One vector is turned by the same rotation once a tick. Each row is the vector after some number of ticks, and that number follows the row.
The counts run from 0 to 309.
[-0.72  0.06 -2.15 -0.23  0.60 -0.77 -1.56  0.07 -2.56  1.02 -1.65  1.37
  1.72  0.52 -1.34 -0.06  0.02  0.34  0.33 -0.69 -0.54 -1.50  3.50 -0.10
 -1.17  0.05 -0.57 -0.26 -0.17 -0.92 -1.37  0.71  0.22  1.10 -1.53 -0.73
 -1.95 -0.17  1.19  0.95  2.44 -0.01  0.84  0.36 -0.67 -1.40  0.03  1.85
  3.04 -5.73] | 79
[ 0.50 -0.70 -0.02  0.57  0.86 -0.30 -1.34  0.35 -1.26 -0.66 -3.31  3.50
 -1.94  2.45 -2.19  1.03 -0.33  0.37 -0.52 -2.54 -0.79 -0.66  2.86  0.49
 -1.26  0.34  0.24  0.31  1.96 -0.78 -1.45 -0.15  1.30  0.77 -0.60  0.65
 -1.22  0.49 -1.92 -0.60  3.05  0.19  0.87 -0.71 -1.80 -2.12 -1.34  0.43
  1.93 -3.46] | 77
[-1.89  0.65 -1.40  0.50  2.55 -2.26 -1.76  2.99 -2.21  1.08 -3.37  1.06
 -1.60  1.03 -1.49  0.19 -0.47  1.43  0.23  0.56  1.15 -2.86  2.95  0.19
  0.19  2.27 -1.03 -0.99 -0.52 -0.21 -0.15  0.78 -0.32 -0.31 -1.56  0.00
 -0.98  0.92  0.57 -2.62  1.61  0.77  0.88  0.53 -1.50 -2.08 -0.15  0.83
  0.59 -2.78] | 243
[ 1.38  2.42 -0.54  1.29  0.53  0.20 -1.36  1.78 -1.86  0.49 -3.48  2.19
  0.14  0.39  0.08 -0.37 -0.07  1.92 -1.21 -1.61 -1.27 -2.87  3.30 -0.53
 -2.34  0.42 -0.85  0.41 -0.96 -1.40 -3.14  0.99  0.23 -0.13 -1.31 -1.31
 -0.04 -0.97  1.05 -2.14  1.19 -1.65  0.79  0.16  0.15 -1.23 -1.20  2.96
  0.24 -1.75] | 157
[-0.71  1.74  0.77 -0.19  0.79  0.42 -1.94  2.23 -0.26 -0.07 -2.74  2.44
 -1.49  1.08 -0.41 -2.96 -0.20  1.89 -2.01 -0.53 -0.13 -2.31  2.56  0.77
 -0.49  0.28 -0.12 -0.67  0.24 -0.57 -2.29  2.26  0.26  0.69 -1.40  0.99
  0.54 -1.34 -0.68 -2.58  2.10  0.34  2.51  0.83 -1.39 -0.12 -0.90  2.58
  0.61 -2.24] | 273
[-1.45  2.02  0.50  0.74  1.12 -1.03 -1.79  2.98 -2.09  1.80 -3.49  1.77
 -1.79  0.60 -1.64 -0.01 -0.77  1.30 -1.01 -0.45 -0.64 -2.75  3.59 -0.28
 -1.09  1.38 -1.09 -1.89 -0.39 -1.25 -1.59  0.58  0.17 -0.65 -2.38 -0.61
 -0.50 -0.63 -0.35 -2.57  1.51  0.10  1.85  1.76 -0.16 -0.88  0.26  2.17
 -0.95 -1.60] | 10
[-1.99  1.36 -0.01 -1.90  0.88 -0.57 -1.69  3.01 -1.56  0.69 -2.24  0.63
 -0.49 -2.03 -2.39  1.96 -1.79  1.35 -0.72 -2.30  0.68 -1.47  2.21 -2.83
 -1.37 -0.06 -0.45 -0.61  1.45 -1.14 -0.03  0.96 -1.32  1.80 -0.33 -0.48
 -1.15  0.84  0.95 -1.41  1.13  3.13  1.66  1.41  0.52 -1.91  0.15  1.60
  1.27 -1.94] | 12
[-1.50  0.86 -0.84 -0.57  0.70 -0.88 -0.31  3.53 -1.86  0.68 -2.28  0.78
 -1.34 -1.91 -0.98 -0.87 -1.06  1.33 -1.38 -0.88  1.17 -3.00  3.07 -0.89
 -0.46  0.79 -0.59 -0.16 -0.99 -0.78 -2.46  1.64 -1.11  1.54 -0.67 -1.17
 -0.39 -1.32  1.88 -2.36  1.39  1.51  2.10  2.25  0.77 -0.88  0.73  1.65
  0.74 -1.92] | 22
[-0.09  0.98 -0.63  0.03  2.36  1.91 -1.44  0.76 -2.25  0.66 -1.12  2.06
 -0.65  0.16 -0.69 -2.16  0.92  0.38 -0.24 -2.59  0.50 -1.85  2.04 -0.29
 -1.44 -0.43 -0.81  2.12 -0.38 -0.47 -3.29  0.80  0.16  0.47 -0.55 -0.12
 -0.47 -1.87  0.09 -1.12  3.29  0.17  1.42 -1.43  0.24 -0.93 -2.36  0.95
  2.32 -3.54] | 56
[-1.26  2.10  1.94 -1.55  0.54  1.33 -1.52  1.27  0.55  0.06 -2.42  2.17
 -1.66  0.07 -0.53 -0.53 -0.82  0.48 -2.14 -3.92  0.14 -2.33  2.01 -1.37
 -2.21 -0.52  0.02  1.19  2.35 -1.64 -1.28  0.56 -0.36  0.80 -1.00  0.69
 -0.01 -0.90 -1.29 -0.75  1.70  2.43  3.16  0.86  0.18 -0.60 -1.11  1.36
  1.41 -2.41] | 35
[ 0.95 -0.81 -1.69  0.37  1.64 -1.07 -0.44  2.91 -2.07 -1.54 -3.67  2.05
 -0.22  0.80 -0.31 -0.34  0.21  1.36 -0.35 -0.92  2.11 -1.50  2.56  1.50
 -1.21  0.27 -1.11  1.25 -0.64 -0.27 -1.33  0.82 -0.77  0.96  0.31 -0.60
 -1.27 -1.12 -0.32 -1.94  2.35 -0.39 -0.17 -0.64 -1.28 -2.46 -0.80  0.31
  2.35 -3.33] | 307
[-1.73  1.03 -1.04  1.06  1.15 -2.03  1.39  1.45 -2.03 -1.04 -1.15  2.68
 -0.11 -1.35  0.21  0.08 -1.35  0.67 -0.70 -0.90  1.15 -2.69  3.28  0.70
 -1.03  1.71 -1.05  0.90 -0.82 -1.48 -1.25  1.00 -0.01 -0.51 -1.58 -1.14
 -1.12 -1.53  1.46 -0.70  2.72  1.20  1.03  0.35  0.36 -0.72 -0.19  0.14
  1.03 -5.08] | 206
[ 0.21  1.64 -2.53 -0.31  1.11 -0.24 -0.94  3.30 -1.70 -1.00 -2.50  1.12
  2.31 -1.61 -0.09  1.16 -1.13  2.45 -0.41 -1.63  1.60 -2.20  2.50 -1.17
 -2.56  0.06 -0.91  0.88 -0.26 -1.23 -1.34  1.57 -1.07  1.89 -0.03 -1.77
 -0.33 -0.35  2.21 -1.95  1.50  0.66  0.04  0.35  0.71 -1.95 -0.07  2.85
  1.93 -2.35] | 154
[-0.63  1.62  1.62 -0.15  1.31 -0.33 -2.90  1.78 -0.97  1.58 -3.52  2.13
 -3.60  1.63 -2.50  0.65 -0.37  0.76 -0.33 -2.03 -1.26 -1.91  2.06 -1.58
 -0.87  1.28 -0.50 -1.06  1.44 -1.32 -1.18  0.49  0.06 -0.15 -1.67  1.11
 -0.27  1.34 -1.75 -1.99  1.95  1.02  1.44  0.49 -0.42 -1.64 -1.37  1.36
  0.25 -2.19] | 246
[-0.52  0.24 -0.89  1.17  1.69 -0.26 -1.06  1.32 -2.41  0.47 -2.54  1.66
 -0.74  1.18 -0.35 -1.63  1.28  0.03 -0.82 -0.85  0.58 -2.18  3.67  1.21
 -0.96  0.92 -1.41  0.57 -1.20 -1.03 -1.68  0.43 -0.20 -0.16 -1.47 -1.04
 -1.64 -2.20 -0.39 -0.34  3.13 -1.41  1.23 -0.13  0.00 -1.32 -0.29  0.89
  1.86 -4.38] | 63
[ 0.08  2.65  0.05 -0.59  0.42 -0.81 -2.38  2.88 -0.86 -2.09 -3.23  2.25
  0.30  1.17 -0.34 -0.13 -1.01  2.14 -1.36 -0.31  1.03 -1.08  1.72  0.41
 -3.00  0.87 -0.71 -1.89  1.09 -2.38  1.11  1.32 -0.63 -0.33 -1.47  1.21
 -1.26 -0.40 -0.46 -2.70  1.52 -0.53  0.40  0.60 -0.80 -1.18  0.08  2.68
 -0.15 -3.44] | 137
[-0.38  0.23  0.44 -0.95  0.17  0.01 -1.54  3.25 -0.72 -1.47 -3.35  1.35
 -1.73  1.44  0.14 -2.11 -0.87  0.67 -2.20 -0.29  2.33 -2.44  1.81  1.11
 -1.25  0.89  0.12  0.03  0.99 -1.65 -0.31  1.86 -1.57  1.70 -0.84  0.55
 -0.95 -1.10 -0.41 -2.23  2.15  0.71  2.25  2.72 -1.40 -0.86  0.62  1.37
  0.84 -2.69] | 280
[-0.70 -1.12 -1.02 -1.92 -0.31 -0.71 -1.64  0.50 -1.70 -0.55 -2.47  1.13
  0.19 -0.22 -1.97  1.15 -1.60  0.40  0.76 -1.28  0.52 -1.78  1.53 -1.66
 -1.07  0.89  0.82  0.30  0.99 -0.59 -0.66  0.85 -0.25  2.77 -0.94  0.87
 -1.54  1.97  1.11  0.13  2.16  1.04  0.77  1.93 -1.76 -1.89  0.19  0.65
  3.03 -4.95] | 91
[-0.75  2.70 -1.10 -1.60  0.52 -0.19 -3.03  2.39 -1.40 -0.98 -1.56  0.47
  1.42 -0.96 -0.72 -0.41 -0.66  1.51 -0.11 -0.20  1.09 -1.42  1.35 -1.27
 -2.87  0.52 -1.23 -0.97  0.71 -2.24  0.31  2.22 -1.42  0.41 -1.52  1.21
 -1.28 -0.22  1.26 -1.22  1.38  0.13  0.15  1.03  0.36 -0.22 -0.21  2.66
  1.50 -4.72] | 132
[-1.32  0.15  0.70 -0.18  0.85 -1.52  1.12  1.94 -1.52 -2.06 -2.20  3.24
 -0.89 -0.08  0.00  0.63 -2.55  0.61 -1.43 -0.97  1.78 -2.18  2.51  1.75
 -2.01  1.09 -0.13  0.09  0.50 -1.71  0.73  0.11  0.26 -0.32 -0.82  0.68
 -2.52 -0.72 -0.08 -1.29  1.93  1.42  1.32  1.71 -0.87 -0.74  0.16 -1.05
  0.16 -4.66] | 201
[-0.46 -0.08 -0.90  0.41  2.22 -1.53 -1.12  3.00 -2.56  0.48 -2.91  1.39
 -3.69  0.86 -1.99  0.56 -0.54  0.65  0.45 -1.70  1.33 -2.39  1.05 -1.24
 -0.33  2.56 -0.82  0.07  0.30 -0.30 -1.52  0.62 -0.44  0.66 -1.02  0.04
 -0.70  1.71  0.21 -2.89  1.64  0.26  0.47  0.98 -0.88 -2.62 -1.22 -0.03
  0.51 -2.34] | 239
[-0.17  1.20  1.41  0.14  1.16  0.96 -0.71  2.26 -0.42 -0.35 -2.75  2.32
 -3.25  0.60 -0.57 -2.25  0.07  0.34 -2.23 -2.91  0.61 -3.01  1.66  0.00
 -1.52  0.63 -0.51  2.06  0.61 -0.91 -2.94  1.03  0.13  0.53 -0.58  0.57
  0.09 -1.71 -1.13 -2.32  2.24  0.74  2.36  0.02 -0.55 -0.86 -1.51  0.60
  0.36 -1.60] | 40
[ 0.40 -0.36  1.29 -0.94  0.57 -1.02  0.18  2.99 -2.54 -0.84 -5.28  1.86
 -1.12 -0.22 -0.70  0.57 -1.93  0.63 -1.02 -1.29  0.81 -2.96  2.64  0.19
 -2.23  0.64 -0.04  1.64 -0.67 -0.91 -1.32 -0.50 -1.10  0.86  0.65 -0.94
 -2.09 -0.62  0.31 -2.69  1.47 -0.20  0.76  2.57 -0.29 -1.75 -0.23  0.38
 -0.08 -2.10] | 175
[-0.61  0.75  1.67 -1.24 -0.31 -2.79 -1.35  1.88 -1.19 -1.61 -4.11  1.07
 -2.14  1.09 -0.02 -0.67 -0.32  1.47 -0.45  0.43  0.24 -1.95  2.37  0.59
 -0.71  2.34 -0.30  0.12  0.32 -1.46  0.33  1.30 -1.47 -0.20 -2.10  0.81
 -0.17  0.79 -0.03 -1.65  1.87  0.18  0.35  2.41 -1.89 -0.81  0.19  1.45
  0.26 -4.35] | 111
[-0.88  0.03  0.29  0.08  1.20 -0.16 -2.11  2.03 -1.40 -0.81 -4.02  1.56
 -0.66  1.81 -0.39 -0.64  0.18 -0.11 -1.51 -1.34  1.43 -1.83  3.04  1.32
 -2.92  0.70 -0.98  0.99  1.35 -2.45  0.98 -0.53 -1.09 -0.02 -1.10 -0.01
 -2.36 -1.41 -1.94 -0.27  2.95  0.19  1.44  1.37  0.27 -1.41 -0.01  0.64
  1.07 -3.79] | 58
[ 2.00 -0.39 -0.47 -0.17  1.83  0.92 -1.36  2.07 -1.84 -1.25 -3.33  2.54
 -1.66  1.48 -0.98 -1.15  0.49  0.85 -0.63 -2.15  0.98 -1.42  1.42  0.55
 -2.23  0.41 -0.81  1.65 -0.06 -0.32 -2.53  0.67  0.21  1.08  0.33  0.71
 -0.96 -1.08 -0.83 -2.64  2.56 -1.48  0.12 -0.87 -0.98 -2.06 -2.17  0.37
  1.98 -2.95] | 303
[-1.46  0.15  0.40 -1.29 -0.49 -2.16 -2.24  0.32 -0.85 -0.53 -3.24  1.50
  0.88  1.01 -0.96  1.12 -1.00  1.20  0.21 -0.45 -0.89 -1.79  2.76  0.06
 -0.91  0.59  0.13  0.19  1.56 -1.80  0.55  0.40 -0.46  0.88 -2.12  0.47
 -0.60  1.84  0.03  0.72  2.04  1.47  1.20  1.50 -1.84 -1.03  0.58  1.71
  2.16 -5.08] | 95
[-2.10  0.80 -0.81 -2.13  1.47  0.92 -1.03  2.20 -1.13 -0.27 -1.70  0.59
  1.03 -1.12  0.10 -1.04 -1.30  0.48 -1.15 -2.03  2.62 -2.85  1.26 -0.92
 -1.87 -0.35 -0.42  1.43  0.84 -1.26 -1.38  1.44 -1.64  2.59  0.11  0.16
 -0.89 -1.15  1.73 -0.75  1.55  1.82  2.43  1.77  0.82 -0.69 -0.30  0.83
  2.44 -3.47] | 38
[-1.10  1.70  0.68  0.03  1.10 -0.10 -1.89  1.90 -1.39  1.60 -2.31  1.82
 -2.66  0.72 -2.21 -2.21  0.11  1.51 -0.84 -0.67 -1.25 -2.17  3.35 -0.48
  0.17  0.05 -0.15 -1.31 -0.39  0.04 -3.22  1.43  0.32  0.64 -1.33  0.78
  0.47 -0.45 -0.34 -2.94  1.73  0.91  1.88  0.69 -0.97 -0.48 -0.98  2.53
  0.73 -2.25] | 262
[-1.39  1.58  0.45 -1.06 -0.73 -2.33 -1.75  0.54 -1.76 -0.02 -2.33  0.81
 -0.12 -0.69 -0.53 -0.73  0.85  1.61  0.53 -0.30 -1.68 -1.86  3.68 -1.15
 -0.30  1.64  0.24  1.27 -0.89 -1.14 -1.65  1.78 -0.92  0.34 -2.21 -0.24
  0.97  0.53  1.34 -0.02  2.23  0.37  0.57  0.87 -0.92  0.31 -0.27  2.63
  1.64 -5.34] | 105
[-1.83  2.26  0.33 -0.03  1.18  0.29 -1.19  1.29 -0.71  0.68 -1.67  1.77
 -0.51 -0.51  0.08 -2.20  0.96  1.26 -1.66 -2.63 -0.13 -2.41  3.14 -0.06
 -1.27 -0.12 -0.80  1.86 -0.38 -1.53 -2.43  1.32 -0.73  0.00 -1.41 -0.46
  0.91 -2.32  0.16 -0.75  2.42  1.32  2.25 -0.85  0.83 -0.10 -1.06  1.87
  1.72 -3.13] | 41
[ 0.86  1.19 -0.88 -0.27  1.03  1.20 -1.72  0.65 -2.00 -0.21 -2.28  1.93
 -0.07  0.33 -0.84 -1.87  1.46  0.33 -0.06 -2.25 -1.02 -1.40  2.50 -0.66
 -1.82 -0.19 -0.90  2.37 -0.22 -1.08 -3.17  1.12 -0.27  0.70 -0.86 -0.41
 -0.50 -1.61  0.02 -0.60  3.28 -1.03  0.21 -1.55  0.46 -0.76 -1.80  1.67
  2.39 -3.95] | 304
